The rows below come in pairs that one turn or mirror swaps. Which row does each named row swap with?
The rows were stretched afterwards, more along some directions than others.
q433: [  1 -38  -1  19 -18  -1 -18   5   9 -20   2  22  19   7   9  41 -10  12
  15   3  -3  -8 -27  12   6 -31 -20]
q463: [ 22 -13   5   3 -17  -7 -15  15  11   4  -7  35 -18  -3  11  37  -3  25
  21 -28  21 -16  -6   8 -22 -23 -23]
q12: [  0 -27   8 -10  -8  -2 -26   2  -9   6 -12  36  14  -3  -4  44  -9   8
  10  -9   6   6   3  -7   3 -42 -18]
q365: [ -9 -11  25   6  -9 -16 -17  17 -12 -20  15  24  16  17   1  35 -13  30
   6 -33  12 -21   7   6  13 -25 -18]
q768: [-20 -20 -15  -8   2  -9  -8   4   9 -13 -26  10   1  -5   4  23  -9 -12
  31   1  -4   1 -14  22  -6 -13 -14]
q170: [ 22   1   7 -17   4   4 -18  29  18   0   0  33 -16  -3  -5  14  -9  22
  -9 -21  33 -24  17   8   4 -27 -14]
q974: [-13 -10  10  -7  -7 -32 -11  31   2 -14  -1  15 -13  -6 -12  40  -2  18
  -3 -18  14 -22   4   6   9 -26 -17]
q781: [ -6 -26  -5  -4  -9   4 -25 -14   2 -27 -14   8  -8   7   7  12   3  22
   4 -16  24   7  -6   2  15 -12 -19]
q704: [-10 -14   7 -10   9   2 -29  31  21  -2  -3  18   8  13  19   0 -14  23
   8   2   5 -13 -23  11   3 -17 -28]
q20: [-16  -9 -18   8   0 -25 -20   6 -26 -18  -6  24  19 -11   6  21 -21  24
  50 -18  13 -17  -9   8   5 -13 -28]
q888: [ -6 -24  -6   3  -6   7 -20 -20   2 -20 -12   4  -2  10  16   9  -5  25
  12 -17  24  10  -7   7  12 -11 -28]
q29: [  3 -39   0  14 -22  -1 -12   7  10 -19  -3  25  19   9   7  48  -8  13
  13   0  -1  -4 -21  15  -4 -32 -12]
q721: [ 14  -7   6   0 -14 -14 -12  12  10  -3  -5  24  -7   4  11  41   2  25
  15 -20  22 -19 -18   1 -19 -29 -15]
q695: [-13 -33  -9  11  16 -22 -14  10  -7   0 -10  -5  13  21 -18  22 -28   5
  11  10 -12 -39 -26   2 -10 -21 -25]
q229: [-23 -11  -6  -9   7  -1 -17   4  -2   0  -2   8  10   3  18  10 -14  10
  20   1  24 -12 -20   6  -4 -10 -16]
q925: [ -2   6 -19   1  19 -14  -4  44  29 -18  -8  11  21  13   3  20 -15  11
  19  13   8 -33 -43  15 -15 -27  -8]
q556: [ -7 -34 -18  12  -7  -9 -30  13  -5 -15   2  23  -7  -1  -7   4 -10  15
  -2  -1  13 -29  -1 -10  11 -10 -12]
q803: [ -2 -43 -10  17 -24   3 -17  10   6 -15   7  16  14   8  12  38  -9  10
  11  10  -7  -7 -34  13   4 -28 -25]
q417: [ -8  -6  19  -6  -8 -21 -17  31  -7 -15  15  23  -8   3  -6  29 -15  27
  -3 -24  14 -22   5  17  15 -16 -22]
q388: [-24  -6 -23   4   2 -25 -18   4 -21 -23 -11  17  16  -8   6  10 -15  21
  44 -13  13  -8 -18   4   4   1 -23]
q478: [ -1  14 -13  -5  21 -11  -4  44  19 -26 -18  15  17   6  -4  22   1  15
  13  -1  14 -29 -25   7  -9 -24  -3]
q122: [-27 -12  -7   2  12 -14 -14  -1   0 -19   3  16  22  16  13  21 -18  11
  21   2  28 -16 -31  13  -5 -25  -6]
q91: [-13 -26  -5 -10  20   0 -21  27  35  -1 -18  15  12  15  13   4  -9  12
  13  14   2 -14 -25   8  -6 -25 -30]
q691: [ -2 -32 -13   1 -11  -7 -23  26   7 -13  -6  26 -20  -2  -3   1  -2  20
  -8   8  13 -31  -4 -18  11 -11  -5]
q764: [-13 -15  15  -6 -12 -30 -19  38  -2 -13   4  22 -10   1 -11  42  -9  22
  -4 -16   9 -23  -6   7  12 -18 -26]
q571: [-21 -26 -16   3   7 -15  -5  -2  16 -10 -25   4  12   4   0  22 -15 -12
  37  13  -7   6 -26  22 -19 -19  -7]
q686: [-19 -27 -22   4   3  -8  -4   5  16 -10 -24   9   7   1   1  20 -17  -9
  33  15  -9   5 -26  24 -16 -11 -13]
q240: [ -7 -19   8   6   1 -16 -20 -32   5 -12 -14  12  11   7   8  18  -2   7
  11 -17  10   3  -4   6  -4 -38  -2]
q662: [-25 -13 -22   8   2 -25 -21   1 -23 -24   1  19  25  -6  11  22 -10  20
  45 -11   3 -14 -16  19  12  -4 -26]
q80: [-17 -31 -14  10  16  -9 -11  10 -18  -3   2  -7  22  25  -8  11 -33   7
  15  23  -9 -45 -27  -1   1 -23 -26]
q260: [ -1 -36   3  16 -11   4  -9  11   8 -25   4  32  27  11  11  40  -9  17
  15   2   6 -13 -26   7   6 -32 -16]
q152: [ -9   7 -19  -6  19 -16  -9  45  19 -21 -11   8  19   0 -10  16  -6   4
  11  13   2 -29 -41  17  -4 -18  -5]
q828: [-18 -12 -19  19  -1 -23 -12  -3 -23 -22   2  25  24  -6  14  18 -12  25
  46 -11   6 -11 -16  13   6  -8 -24]
q887: [-15 -28   1   0  10  -2 -30  18  21  -1  -5  15  15  18  14  -2 -11  19
  14   6   1 -18 -21   7   8 -27 -27]
q499: [-10 -14   4 -10   1  13 -28  26  17  -6 -12  18   6  14  22  -5  -6  26
  16 -12   9  -2  -8  -1   4  -5 -29]
q678: [ 29  -2   5  -3   9   9 -11  42  33 -12  -7  51  -7  -5   0  18  -2  25
  -1 -19  27 -24   8   7   4 -27 -18]
q302: [-13 -22   6  -5  14 -18 -21 -25  26 -21 -29  20  16  11  16  12   8   1
  16  -8   9   4 -15   7  -5 -34   6]
q971: [-19 -33 -19   3  -2 -16 -24  25   2 -11  -9  16 -12  -5 -14   7 -13   7
  -3   9   6 -29 -10  -6  10  -6 -11]
q916: [-13 -17   9   0 -13 -24 -17  34  -3  -8   2  10 -10   5 -13  40 -12  18
  -1 -11   4 -17  -8   4  13 -28 -22]
q145: [ 15  -6   7 -11   4  -9 -16  36  21  -1  -4  31 -14 -15  -7  23  -4  14
  -9  -6  24 -12   3  10  15 -25 -18]
q407: [ -2 -17  -4  -4 -11   9 -18  -3  -1 -25 -17  13 -12   0  13  10  10  29
  10 -22  27   3  -6  -6  11  -7 -20]
q742: [-24 -10 -22  10   8 -26 -13  -2  -6 -22 -13  15  26  -2  12  19  -5  17
  51  -5   5  -7 -26   7   1 -17 -23]
q907: [-14 -31   1   0  -5  -7 -21 -22   0 -18   0   0  -7   8   8  12   1  22
   1  -7  20   2  -6   7  19 -15 -17]
q773: [ -5 -18   7   4  -2 -13 -24 -29   8 -16 -18  13   6   5   8  17  -2   3
  10 -21  17  13  -6   1  -3 -38  -4]
q399: [  3 -29   5 -15   2  -4 -29   8 -12   2 -21  37  18   8  -7  39 -22  13
  12  -8  11   2  -5  -8  -8 -39 -19]
q853: [  2 -27   7  -8  -5   2 -24  -2 -19  11 -10  33  17   2   1  35 -16  13
  12  -4   2   6   0  -2  -3 -31 -19]
q892: [  6 -31   9  -7  -6  -3 -33   1 -11   4  -5  37  15   2   1  45 -14  15
   5 -13   3   5  -1   3   8 -33 -26]
q10: [ -5 -35 -18   5 -14 -16 -24  19  -4 -11  -4  13 -26  -4 -13   9  -9  13
 -12   8  19 -24  -3 -10  10   0 -14]
q703: [ -7 -40 -15  13  10 -13 -18   3 -13   1  -3  -7  21  26  -8  16 -28   5
   9  23  -5 -36 -30   1 -11 -19 -28]
q620: [-10 -31 -14  16  13 -20 -13   8 -14  -2  -4 -10  15  22 -18  25 -29   7
  13  12  -8 -35 -23  -1 -11 -19 -24]
q75: [  3 -22  17  10 -12  -9 -25   6  10 -36  -5  44   9  14  14  13   5  26
  12 -11  15  -2 -11  -4   7 -23   9]
q306: [  1 -29  14  -9  -2  -4 -26   0 -22  12  -7  32  28   7  -7  40 -27   9
  12  -7   1  -3  -3  -3  -5 -36 -21]
q484: [-16 -22   7 -12  10  -2 -33  23  17   2  -7  17   8  14  14   1 -10  22
   9   2   6 -18 -18   6   6 -17 -35]
q598: [-20 -18 -10  -7   4  -7 -18   5  -2   0   5  19   5   4  15  18 -19  10
  15   5  29 -18 -19   8   0 -16 -22]
q139: [-16 -19  11 -16   6   4 -30  25  16   2  -2  23  15  13  17   0 -11  19
   6   1  -2 -20 -15   9   6 -15 -28]
q648: [ 10 -17   6   7  -9 -19  -7   8   5 -17   4  33  -1  11   7  38  -3  25
  13 -25  23 -22 -15  10 -18 -20 -13]
q834: [  0   1 -18   8  13 -12   0  44  16 -19 -10  15  20  16  -6  16  -9  13
  16  15   3 -29 -43   5 -17 -21  -7]
q821: [  6 -14  -1   0  -8 -24 -11  10   4   0  -3  21  -2   8   9  39  -3  20
  20 -12  17 -27 -21   8 -26 -24 -15]
q382: [ 14  -1  10  -2   4   4 -15  28   7   9   2  28  -7  -7  -5   8 -11  20
  -5  -8  23 -21  10  -3  10 -25 -16]
q215: [  0  -1 -17  -6  18 -12 -12  37  20 -20 -15  11  18  10  -2  19  -5   8
  12  11   7 -19 -42  15  -9 -26 -16]
q48: [-18 -13  -9  -4   3   0 -16   7   5 -12   7  24  11   7  16  15 -15  14
  19   2  31 -17 -23  11   1 -19 -17]
q497: [-20  -7  14 -12  -4 -26 -15  32  -2 -12   4  12  -9   3  -7  28 -13  23
  -2 -15   7 -21  -5  10  14  -8 -24]
q47: [ -3 -12   5   3 -10  20 -31  -3 -28  -9  -2  14  12   9  18   1 -19  19
  27 -17  11  -1  -2  -1  16 -15 -35]
q455: [ 21  -1   7 -10  11  -3 -14  38  28  -5  -4  32 -12  -8 -15  20  -9  15
 -15 -10  20 -16  -4  11  11 -24 -18]

q484 pairs with q764
q463 pairs with q122
q75 pairs with q47

The rows below come in pairs that one turn or mirror swaps. Which row does each named row swap with?
The rows were stretched afterwards, more along some directions than others.
q184: [ 15  -3  11  -2 -32  -8  19  -8 -16  12 -23 -10  11  -8   0  28  -1  -1
  -5   7 -10  10  10  22   1]
q819: [ -2   2  -7  -4   2 -15  14  -5 -20  -4 -29  18  -7 -31  12  15  -9   2
  24   6  13  14   0   5  13]
q17: [-18 -26   0  -9 -29  -4  16 -18  -4  10  22  -7  -3  27 -11  24  18 -15
   1 -11 -17  20  -1 -22 -17]
q61: [ 10  13   2  -1   0   4  13 -10  10   5  -3  -5   9   7  -8   2  17  14
 -13  11  -1 -10  24  -5 -17]
q572: [  9  15   5   7  10   3  -1  -3 -10 -17 -39  17  13 -36  11  13  -3  10
   3  18   6 -22  -5   5  -8]
q295: [ 13  19   9   3  12  16  11  21  10  -9  -9   1  13  -1  -3   8   4 -11
  -9  33  -1 -14  -9 -20  -4]
q642: [-13   8  -5 -16  27 -17   0   9  14   5 -12  26   2   8  21  -8 -20   4
   7   2  21  20  -5   9   5]
q321: [ 20  32   0  -8  -8 -18 -11  16   0 -11 -16 -11   0  -8   6  23  -5 -19
  -3  14  10 -11 -15 -20 -12]
q353: [ -5  -2   1  -4   2  12 -21  10  16 -17  23   2   1  19 -11   8   6 -14
 -16   7  -9  -4  -5 -17 -36]
q682: [-20   4 -18 -18  22  -5  -8 -15  -2 -16 -28  34  -1 -18  12 -21 -21  13
   6  15  -1   5  -3  12  -6]
q936: [-11  13 -25  -4  24  -3  -6  -2  14  -4  -6  25  -9 -16  -5 -13  -8  -2
  -6  -1  15  -1  -3   2   4]
q410: [-10 -34 -12  -5 -10   9  -7 -11 -26   3  -4 -13   1 -13   6  18  -8  15
  11   1  -5  25 -19  19 -27]
q69: [-18  -1  -8  -5  -6 -17 -24 -21  -6 -12 -19  25 -18 -10   4 -16   2  13
   7 -23  -3  11  15   3 -16]
q299: [ -8  -7 -13 -18 -19 -18  20 -18   0   0 -23  20  -6 -30   0  17  -4   9
  22 -18  -5  27  -7  -1  28]
q419: [-13 -24   3 -13 -12  -8 -17 -14   5 -19   6  17 -32  -4   7  14  -2   7
  15 -25  -6  20   2  -4 -43]
q739: [ 26  -2  17   3  -3   7  -5  13  -1 -15  -1 -25   8   0  -4  27  -4   0
   4   6  10  -3 -15  -5 -19]
q77: [-27   2   2   5   2 -17  16   0  -3   7   1  -6 -12   1   0  24   6 -21
  -1  -8  -1   2 -12 -31   8]
q538: [-36   4  18  24  18 -14  10  19 -22  14 -28   8   4  11  18   3 -13 -13
  -2   3  17  14 -20   4   1]
q854: [-24  19  -8  -6  27 -10  12   2  -1   3 -18  11  12  -1  11  -9  -6 -20
  -9  20   5  -9  -6 -16   1]
q155: [-25  13   6  17  20  13   8  13  -5  15  -4  -8  20  23  -2   6  13 -13
 -24  14  26  -2 -22  -6  -7]
q440: [ 23  -1   5 -16 -14  -7   0  -5  10  -5  -2 -12   5  -2   6  36   2  11
   7   7  11   5 -10  10 -22]
q111: [  0   2  32   2  -2  15  -3  15  -1  -9 -11   8  -1   4  14  26   0 -10
  -4  -4   3  15 -18 -12 -39]
q446: [-36  -5   0   2 -21 -19  -6   2 -10  -7  -9   2 -24  22  16  25 -14 -18
  11 -37   2  34 -16 -22 -37]
q304: [-14 -25   5 -29 -16 -12   4 -14 -18 -32 -25   6  -3  -2  12  14 -22 -17
   2  10 -19  19  -8  -4 -17]
q86: [ 11   1  11  -3 -14  -7 -14   3  24  -8   3   6 -17   3  -5  14  -8   5
   9 -35   3  21  16   9  -7]
q394: [  8  -4 -12  10   6  14   3   1  16   2  11  -7  -6 -22 -18  10  17   6
  12 -17   6  -8 -14 -12  11]
q552: [  6  -6  13  -9 -11   6  -1   4  -2  -2  -4 -12  22   1   6  23  -2  10
  -1  24  -8  10 -15   9 -15]
q761: [  1   8  21  13  -1  20   0   4   9  14  18  -5  21  25 -19  11  27  -3
 -13  -5  -5 -12   9  -7 -11]
q187: [-15  -7  36  -4  -7   2  26 -11 -20  22 -10  10  12  27   9  17 -11 -20
 -23  16   3  16   6  22 -17]
q238: [ -7  19  -7   3  25 -19  -8  12  -7  -9 -30   4 -16 -25  22  11 -14   1
  11   2  42   3 -26  -2 -18]
q54: [-16 -10   4   6  -9  -9  -3  -3 -12 -14 -20   4   8  -2  -4 -13  -2  -7
  -1   3  -7   6  -6  -4  17]
q201: [ -6  22   7  20 -12 -16 -19   6  -4   5   0 -21 -14  30 -11   9   3  -3
   0 -13  14   6 -14 -10 -28]
q67: [-24 -21  -2  -5   2  17  -1   6 -18 -18   6 -17  -6  12   9  23 -17 -24
 -13  18 -11   9 -23 -14 -56]
q377: [-22   9  32  -3  14 -10   3   8  -7  -7 -15  13  -6  11   4   6  -8 -32
 -26   2  -1  -6  14 -23 -25]
q213: [ -8  12  -6   6  17 -12 -13  21  20 -20  -8  10   1 -14   9  12 -18 -10
   9  -4  -1   1 -34 -25   3]
q884: [ 10   0  -5  -9  -8  21 -13   1  -5 -17   4 -18  17  -3 -12  11   3  -5
  -9  28 -21 -13 -12 -10 -28]
q352: [ 21  37   4 -18  -9  -7  -1  -8   0 -10 -41  -3  12 -26   9  19  -5  -4
  -3  28   2 -13  -4   3 -14]
q969: [  8   9  -5  21  -1  -6 -11  13   3 -14  -8 -11 -20 -27 -13  11   0  -5
  10 -15   1 -10 -14 -33  -8]
q644: [  2  10  15   1 -20  -1  15  -7  12  24  13 -16   8  23   7  22  11   3
 -24   3 -10   2   6  -6 -27]
q927: [ 11   6   5   7  -4   3 -11  13  38   5  10  11   3   0 -22  -5   4  18
   7 -21 -19  14   2   3  23]
q24: [ -5  -7   7   1 -12   8  -2   6  18 -11  10   9  -5   9   3   8  -5 -10
  -6  -1 -23   0  -4 -22 -29]
q83: [ -3   5 -27  -8   5  -1  18 -13   4 -14 -23   7   5 -26  -5   6 -15  -3
   3  12  -4  -9 -11   3  21]
q912: [  5  17   6 -15 -15 -19 -14  -6  16 -12  -9   8   8  18   0   4 -10 -10
   1   1  -9   3   4   4 -10]
q221: [-20  19  12   9  20  -3  -8   2 -14  -4 -25  10  13   9   0  -8   2   0
 -17  23  15  -5 -12   9  -4]
q796: [  0  18  13 -12 -20 -11 -11 -10  -1 -14 -25  15  -3   8   7  16  -4  -1
 -15   1  14   8  16  15 -36]
q258: [-14  -9 -18 -18 -14 -21  -6  -3  -6  -2 -10  10 -27   1   2   1 -27   2
  21  -6   4  44 -13  11  -5]
q540: [ 18 -11  14   4 -12   8 -12   7 -11  -6  -5  -5  -1   3   6  21  -5   4
  18   0   8  25 -13  18 -17]
q753: [ 16   7   1  -1 -29  -4  -7  -6 -14 -10 -29  -8   7 -22  -2  16   2  19
   7   3  -3   8   6  15 -11]
q563: [ -1 -32   2 -11 -14  -3  14 -22  10  11  15   3 -10   7  -6  19  -1  14
   8 -12 -18  24   3   3 -14]
q55: [-16   0  12  -6  17   3  28   5 -17   4 -23   2   9   3   8  17 -23 -29
  -7  15  14   9 -22   3   6]
q400: [-32   6   0 -18  11 -21  -8  -1   9 -11 -22  18  10   9  16  -5 -16   6
  18   7   1  21 -10   1  -1]
q360: [ 13  21  -4   6  -9  15  40  -3   9  10 -13 -10  21 -11  -5  34  19 -13
 -11   0  -4 -20  -1 -26  11]
q566: [  4   1  14 -12  -7  11 -14  -5 -11  -6 -10   0   9   8  -5   4  -2  11
 -19  15   4  13  17  29 -35]
q959: [-15 -19   7 -11  -8 -18  -1 -13  11   7   2   4   0  23 -17  -4  -7  -6
  -2 -22 -13  22   0   8  23]
q345: [ -4  23  -4  -5  13 -19  -2  -1 -12  -7 -50  20  -3 -40  24   2 -23  12
   6  18  21   6 -15  18   1]
q336: [ -3   8   6  16 -10 -20  21 -12   4  17 -14   1   1  -5 -12  12  14   5
  11 -23   1  -2   0 -22  27]
q99: [ -9  39  -4  24  -7 -25  -3  12  17   8  -7  -7  -2   0  -3   2   3   1
  -2 -17  10  -9  -8 -24  16]
q605: [-20   7  -1  -3  -2 -17   2   3  -2   5  -9  13 -22 -18   1   9  -4  -5
  -3  -4 -19  12   2 -22 -12]
q729: [  7 -14  30   7 -28  -2  -7  -6  -6   5   2 -12 -13  19   1  25   6   1
  -3 -25  -6  19   8 -12 -50]
q666: [-10 -14  -5 -18   4 -26  12 -25 -27  -5 -30   5 -19 -20  24  17 -23   5
  10   8  14  18 -16   8 -15]
q699: [  5  25  10  17   8  -1  -7   9  15  -7 -18  24 -10   1  -2  -4   1 -10
   3 -22  25  -2   4  -7  -7]
q165: [ 11   1 -18 -24  -4  -7  20 -12   6   1 -12   7  -1 -39  11  32 -17  -4
  -3  11 -12   7  -6  -4  -7]
q138: [-16  -7 -32   3  -9  -5  23  -6   8  14   5  -1  -7 -19 -11   4  -4  -8
   8  -6 -15   3 -19 -22  26]
q929: [-19   9  22  14  12   4  13   1 -22  17 -26   3  14   9  17  14   0   5
  -8  19  16   9 -18  15 -18]

q936 pairs with q353
q552 pairs with q345
q753 pairs with q929
q563 pairs with q969
q440 pairs with q238
q400 pairs with q352
q566 pairs with q221
q394 pairs with q419

